One turning vector, and how many steps it has turned:
The counts run from 0 to 1036.
[ -4.0 -18.6 -11.6  13.9  -7.9  -0.8   4.3  -5.2  -2.1  33.4  28.5   0.3
   6.2   7.8  26.1 -59.9 -15.8 -10.9 -25.5  42.0   7.8 -13.2  15.3  -7.3
  22.1 -23.6   4.3  27.1  49.7  -0.5  27.3   5.1  12.7 -23.3  -8.7  -6.7
 -42.3  16.8  49.4  -7.9 -41.3  18.6  25.3  20.3  -4.8]  42
[ -9.6 -13.4   9.8 -14.9  -1.0  -3.7  15.2   2.1  16.1  19.1  19.6   9.5
  17.2  -1.2   8.1 -33.3  44.9 -16.5 -19.7  33.9   8.6 -12.6  28.4 -18.9
  36.7  25.0 -19.7  15.8  61.8 -12.3  20.7  -3.7  -7.5  -2.9 -13.4  12.2
 -44.7  34.7  46.7  -7.1 -37.1  -1.8  36.0   3.6 -25.1]  434
[ 12.4 -11.0  -8.8 -16.5  -6.8 -31.4 -14.9  25.6  -0.9  32.1   5.7  18.7
  34.6  -6.6  -5.3 -51.5  11.6  16.5  -9.1  40.5   2.0  13.7  20.6  -8.6
  12.9  33.6  -8.1  35.5  33.4   3.7  26.9   2.0 -10.5   7.4   8.4 -10.4
 -23.8  27.4  67.2  17.8  -9.0   1.3  28.9  27.8  -0.7]  166
[-14.4 -28.8 -19.1 -15.4 -23.0  12.7   7.3   4.2 -10.4  25.4  12.9  13.0
   3.8  18.2  11.7 -55.7  -9.2 -16.4 -21.0  46.6  16.5   6.0  56.1 -29.0
  31.9  -6.6  -3.4  12.4  54.7  -3.4  -3.3   9.3 -12.4 -13.0  11.1  -9.1
 -21.4  16.1  41.1   5.8 -28.6  -3.0  45.4   8.4  13.9]  99
[  7.2 -13.4  -6.0  11.8 -16.5  -7.0  -4.9  12.9  11.5  20.3  15.7  23.2
   4.0   2.1  15.8 -30.2   5.8  -0.9 -30.1  70.9   8.6  16.3  57.3 -23.3
  24.0  33.3  -4.0  18.7  52.3 -16.0  -7.8   0.6  -4.0 -23.8   1.7 -20.5
 -17.5  20.8  21.4  -3.0 -26.4 -24.0  17.7  45.2  28.1]  799
[  9.3 -30.1  13.8  21.4  -6.1 -18.7  12.2  26.0  12.3  19.2  43.6   2.9
   6.7 -22.2  25.1 -21.8  19.6  -0.9 -29.6  49.6  15.9   4.8  26.7 -26.5
  28.2  22.2 -17.0  11.2  42.5 -34.5  20.9   4.5  -1.9  -8.9  -4.7 -18.1
 -25.3  16.5  48.8 -14.8 -23.6  12.0  34.2  11.3  -1.3]  958
[-14.4 -34.0   3.5  30.5 -21.0   2.3  -4.3   4.1   5.0  32.1  26.0   6.9
 -18.9   3.1  15.8 -24.7 -12.4  -8.0 -48.0  50.8   7.2 -11.5  54.2 -20.8
  34.4  15.2   0.4   9.2  49.8 -11.2  22.5   5.2  15.6 -20.4   2.5  -7.0
 -21.5   9.9  16.7 -30.7 -27.1  -1.8  29.9  35.8  -0.5]  1010
[ 12.1 -17.0   2.5   7.7 -12.7  -9.4  -3.7  10.8  -4.6  53.9  17.6  18.7
   4.7  -7.4  27.4 -41.3  -0.1  -7.5 -25.6  63.2  26.9  25.3  42.6 -19.8
  13.1  36.7   0.6  -6.4  29.8   4.1  -9.9   9.0 -30.4  19.2  -1.9 -15.5
 -28.0  40.0  28.2   6.9 -11.6   2.3  23.6   7.9  20.2]  788
[ 15.7 -18.3  -1.7  25.6 -15.8   0.7 -14.8   7.8  -2.0  46.3  14.7  24.0
  -5.3  12.3  22.9 -29.9 -29.7  15.8 -41.4  63.3  16.8  16.4  50.3 -20.2
  26.0  15.0  16.4   7.8  28.6  -4.3  10.9  14.3   9.8  -2.9  10.3 -22.1
 -22.8   5.5  30.7   7.8 -12.6  -7.7  31.1  42.7  25.3]  413
[ 10.4  -4.7   9.8  21.6  -2.4 -17.8   3.9  -1.3   6.1  36.6  24.3  24.4
  24.4  11.4  31.1 -55.1 -19.5   5.6 -39.1  37.5   9.1   3.5   4.4  -3.6
   8.3  -2.0   0.3   0.4  31.7  -3.2  43.0   2.6  26.6   9.5   1.2 -18.3
 -36.6  14.0  54.8 -12.5 -22.5  20.7  37.3  38.1 -14.4]  567
[ 26.0   1.5  10.4  -0.6 -13.1 -27.1   5.7  13.3  11.9  36.1   8.6  17.7
  18.9  -1.7  10.2 -33.8  11.7   5.4 -15.2  44.9   3.8  20.1   2.2   1.4
  17.6  35.3 -21.6   5.3  33.0   2.0  49.8 -16.2   6.5  21.5   5.2   0.7
 -50.8  19.2  58.9  -7.8 -29.4  17.0  44.5   9.4 -26.4]  717
[  2.7 -13.3  -7.3  18.2  -6.4  -4.3  -5.1  -0.7  21.1  27.6  24.5  31.1
  -2.4   7.7  20.3 -25.9   5.9  -2.6 -46.1  59.3   9.6  -4.4  55.7 -15.7
  29.3  22.6   4.6  22.3  53.6 -14.1  -6.8   4.1   5.4 -25.3 -11.0 -26.1
 -16.8  24.2  20.5   3.3 -23.4 -19.6  12.5  57.8  13.7]  798
[  4.0   1.0   3.3  -6.6  15.4 -24.2   0.1   7.6  13.9  20.8  12.7  23.5
  41.4   3.9  11.6 -40.3  24.5  19.3 -21.9  29.9  -3.0 -15.8   8.2  -7.3
  19.2  13.6  -5.4  39.3  49.9 -10.6  26.9  -1.6   6.2   2.1 -14.2  -9.5
 -34.7  26.9  73.7  10.6 -18.2   5.0  26.7  38.8 -21.3]  706
[ -6.5 -34.5  12.3  20.0  -2.0 -16.4   7.0  26.1   3.2  33.5  23.4  21.5
  23.7  -4.8  28.5 -42.5  -5.1   7.8 -31.4  31.2  20.5  -2.3   8.8 -23.4
  13.7  20.5 -12.7 -11.0  24.2 -21.8  43.4   5.5   6.6  19.0   3.3 -18.4
 -18.4  22.4  53.9 -16.8 -11.7  26.5  52.0  12.5 -22.7]  82
[ -0.3 -10.0   1.9 -14.6  -2.0 -17.3   5.3   8.4   3.4  25.1  21.1   6.0
  26.5   0.7  12.6 -57.4  22.4  -1.5 -11.8  31.2  -4.1 -10.5   7.9  -4.3
  24.6  -0.6 -11.2  34.2  49.4  -2.6  42.7  -2.3  14.2  -8.7   0.1   8.3
 -46.8  25.6  68.8 -10.1 -36.2  13.6  35.6  14.3 -26.0]  380
[ 16.1 -27.5  -6.6  43.3 -18.4  -9.3   2.1  21.6  11.3  30.2  35.5  22.8
   2.7  10.7  30.0 -21.0 -10.9  -2.2 -34.0  49.0   1.9  13.1  33.1 -11.0
  36.2  21.6   2.2  -1.9  47.9 -23.5  31.5  -3.7  10.9   4.1 -12.7 -20.0
 -17.3  10.8  26.7 -16.4 -34.2  20.5  28.1  29.8   1.5]  32
[-15.2  -9.5  -2.0 -26.9  -4.1   7.7  10.6 -11.5  -5.4  31.7   8.1   7.5
  20.4  13.6  12.5 -58.5  16.3 -15.9 -14.6  46.7  15.3 -16.2  39.0 -20.3
  22.4 -15.9   1.0  19.6  55.1   1.0  -1.9  13.3  -6.7 -13.1   6.6   6.3
 -48.0  34.5  44.1  13.3 -30.2 -13.0  34.7  18.1  -4.9]  537
[ 13.2 -11.3  10.9  26.6  -7.8 -26.1 -16.8  14.8   4.9  43.9  24.1  16.4
  27.3   2.3  39.2 -43.3  -3.2   0.6 -24.3  43.2  -0.7  15.9   0.2  -7.9
  20.7  33.5  -3.0  14.5  30.9 -16.3  45.7  -2.4  -4.7  24.5 -10.2  -8.4
 -29.3  22.7  42.3 -29.4 -25.0  19.1  23.6  19.0   1.8]  80
[  7.1  -1.0  -4.9 -11.5 -24.9   0.1  -8.7  -5.0  -2.2  33.5   2.8   8.5
  18.5  26.9  16.0 -51.7  -9.0   5.4  -9.2  42.9 -18.8  -2.0  18.0  -6.7
  39.3  -6.8   3.1  42.1  62.6  -6.5  30.4  -2.9  13.4 -14.7  10.4  10.8
 -42.0   2.9  48.1  -7.1 -37.3  -1.9  34.8  26.6   5.1]  865
[ -2.8 -36.7 -18.6  12.5 -33.2  -2.3   1.0  20.3   6.4  30.5  26.4  14.8
  -6.9  -4.5  17.0 -35.0  10.3 -31.4 -28.0  50.2  17.7  12.6  57.8 -24.7
  36.1  24.6 -14.6  -8.1  47.6  -7.4  -4.3  -9.6  -6.7 -12.8  -1.4  -9.3
  -9.8  30.9  17.9 -22.5 -33.9  11.0  27.1  13.6   4.8]  147
[ 15.1  -1.3   6.5   0.9  -3.3  -5.0  11.1   5.3  25.2  13.6  -1.4  41.0
   9.6  25.8   7.2 -20.4   6.8  10.9 -36.9  46.3   2.8  14.6  44.3 -11.0
  27.1  36.6  -8.3   1.0  55.7 -15.3  24.8  -6.6  21.5   8.7   3.2 -15.5
 -26.2  -0.5  40.6  26.3 -22.8 -13.5  54.0  35.2 -17.5]  173
[ -1.3 -30.6   3.8  10.7 -13.9  -8.3  -0.9  12.4   8.2  48.2  11.0  32.1
  -0.4  -0.7  17.7 -15.8  12.4 -14.8 -29.1  43.2  24.5  19.1  49.8 -19.8
  24.4  50.3  -4.2 -18.1  42.4  10.5   5.7  -8.4 -18.0  36.3  -9.9  -5.8
 -15.6  44.5  21.2   5.7 -14.1  10.1  36.3   5.9 -14.9]  347
[-19.0 -10.8   6.3 -18.8  -7.3  -0.7   2.4  -8.3   8.4  23.7   9.3   7.5
  29.5   7.3  11.0 -44.0  35.4 -22.6 -16.3  39.7  -3.9 -16.2  29.7 -18.7
  35.9  19.1 -11.5  16.9  58.8 -14.2  11.5  -5.6  -6.8  -4.7  -8.7  14.8
 -38.1  34.1  38.3 -13.2 -36.5 -12.8  36.0  13.7 -17.8]  435
[ 27.0 -23.4 -14.9  19.3 -11.2 -29.1   0.9  24.9  11.8  38.6  33.6  19.0
  20.8 -19.0  21.6 -50.8   2.6  -9.8 -19.7  54.0  22.1  28.4  26.6  -8.4
   5.3  30.2 -15.2   1.9  35.3   7.4   8.6   2.9 -17.3  -0.5  -7.8 -29.8
 -18.4  42.9  51.8   6.4 -19.4  24.6  11.6  21.8  12.7]  305
[ 13.8 -11.8   1.0   2.0 -14.0   5.5  11.6  -2.9  -7.2  36.8  19.8  -0.1
  -7.7  10.5   7.1 -44.6 -11.6   9.7 -28.9  47.0  13.1  -2.3  34.8 -15.4
  26.2 -13.7   4.9  25.8  42.6   2.6  19.5  18.0  17.5 -21.7  15.6   3.0
 -52.4  -0.3  52.9  19.3 -35.8  10.6  44.7  11.0  -7.0]  965
[-10.9 -12.8  -6.4  -4.1   2.0   6.8  11.4  -8.6  12.1  29.9  -3.1  44.9
  15.5  36.9  22.9 -43.2   6.7 -15.7 -33.3  25.3  14.2   5.5  36.6 -10.7
  18.2  10.0   0.9 -22.6  56.2   1.7  17.4   1.3  -0.9  24.0  -6.5 -14.0
 -15.1  37.8  45.8  28.0 -19.0   7.6  43.5  23.3 -26.3]  397
[  1.3 -14.0   6.4  34.0   0.4 -18.4  -4.5   4.5  20.8  40.6  17.8  37.7
  -0.5   1.2  19.5 -22.2  10.9   0.7 -55.1  49.6  16.9  -9.5  42.0 -11.6
  17.8  46.6   0.9  -9.8  37.7   3.6  14.7  -7.1  18.0   7.9 -15.0 -22.8
 -18.1  38.2  19.6  -7.6 -11.9   2.9  16.3  46.9 -11.8]  459
[  2.9 -33.0 -22.4 -10.6  -0.6  -2.9   6.7   3.8  15.7  27.3   4.5  33.5
   5.8  16.1  -8.1 -25.2  13.8  -0.1 -30.1  23.3  15.5  -4.9  52.1 -19.1
  34.0   9.1   3.7  15.8  69.9  11.3  14.0   2.5   3.1   4.8  -7.7  -8.5
 -15.3  30.4  49.5  49.1 -24.8   8.3  33.2  23.8 -29.1]  58
[ 23.9 -24.3 -27.1   1.6 -25.7 -14.8 -11.8   9.2  -1.8  44.3  21.4   9.6
  -9.1  -8.0  -4.7 -41.7  11.9  -5.2 -18.9  44.8   6.1   9.0  47.5  -3.7
  39.3  20.9   5.5  37.9  51.4  23.8   7.5  -5.1  -4.4 -25.3 -15.8   2.5
 -24.2  31.2  28.8  13.1 -39.3   8.2   0.1  25.8   7.6]  104
[  4.7 -12.1   9.9   1.2 -13.6 -16.4 -13.0   4.8 -17.8  48.7  25.5 -15.8
  11.2 -12.5  11.2 -57.5  10.1   2.8 -20.8  54.3  -0.2 -18.4  20.1  -9.0
  31.4   7.8   6.8  42.7  36.0   3.0  27.0   9.1  -6.0 -20.2   1.2  10.2
 -55.0  20.8  43.1 -20.1 -30.0   5.0  23.9  12.5   8.3]  478
[  8.3 -27.6  -7.9  -6.5   3.0 -18.4   8.9  15.0  17.8  30.1  23.9  20.6
   4.7 -25.8 -13.2 -34.8  36.0  -2.3 -28.6  38.9  18.2  -4.5  45.7 -13.3
  20.6  38.3 -13.1  13.5  44.9  16.9   2.2   6.1   1.3 -15.4 -11.2 -12.9
 -28.6  48.5  59.8  18.1 -23.0   6.0  16.2  24.9 -18.6]  645
[ -3.4  -1.2  14.4   1.8   1.2 -27.0 -15.0   3.6  21.3  32.9   3.8  32.4
  23.7  -4.0   4.6 -22.4  30.7   3.4 -38.0  39.2  -5.1  -9.8  26.4 -13.6
  25.9  61.1  -7.1   9.8  43.1  -0.7  30.8 -14.4  11.6  15.3 -10.3   4.8
 -19.5  34.8  33.0 -23.6 -13.6 -13.9  29.2  43.0 -21.5]  121
[ -3.7 -11.9   3.3   2.7  -1.7  -3.1  -8.2   0.9  21.8  23.0   7.5  24.7
  -2.9  14.5  -0.8 -14.6  16.0  14.4 -41.4  44.8  -4.9 -16.5  52.0 -12.1
  44.2  23.6   5.6  30.7  56.8  -7.5  22.4  -7.5  32.7 -17.5   3.6   1.1
 -22.3   8.5  27.0  -3.4 -26.4 -15.3  32.2  52.7 -21.8]  272
[  0.9   3.5   1.2 -16.1 -13.9 -12.7 -11.7   9.8   4.7  40.3 -11.3  38.5
  34.2  10.5  14.5 -50.8  12.9  -2.5 -12.9  50.7  13.0  27.8  27.7 -14.3
   9.7  47.0  -5.8  -7.8  29.7   3.9  15.5   0.8 -19.4  34.8  11.8  -7.8
 -21.7  34.3  43.5  14.7  -9.4  -5.4  43.2  19.8  -1.9]  988
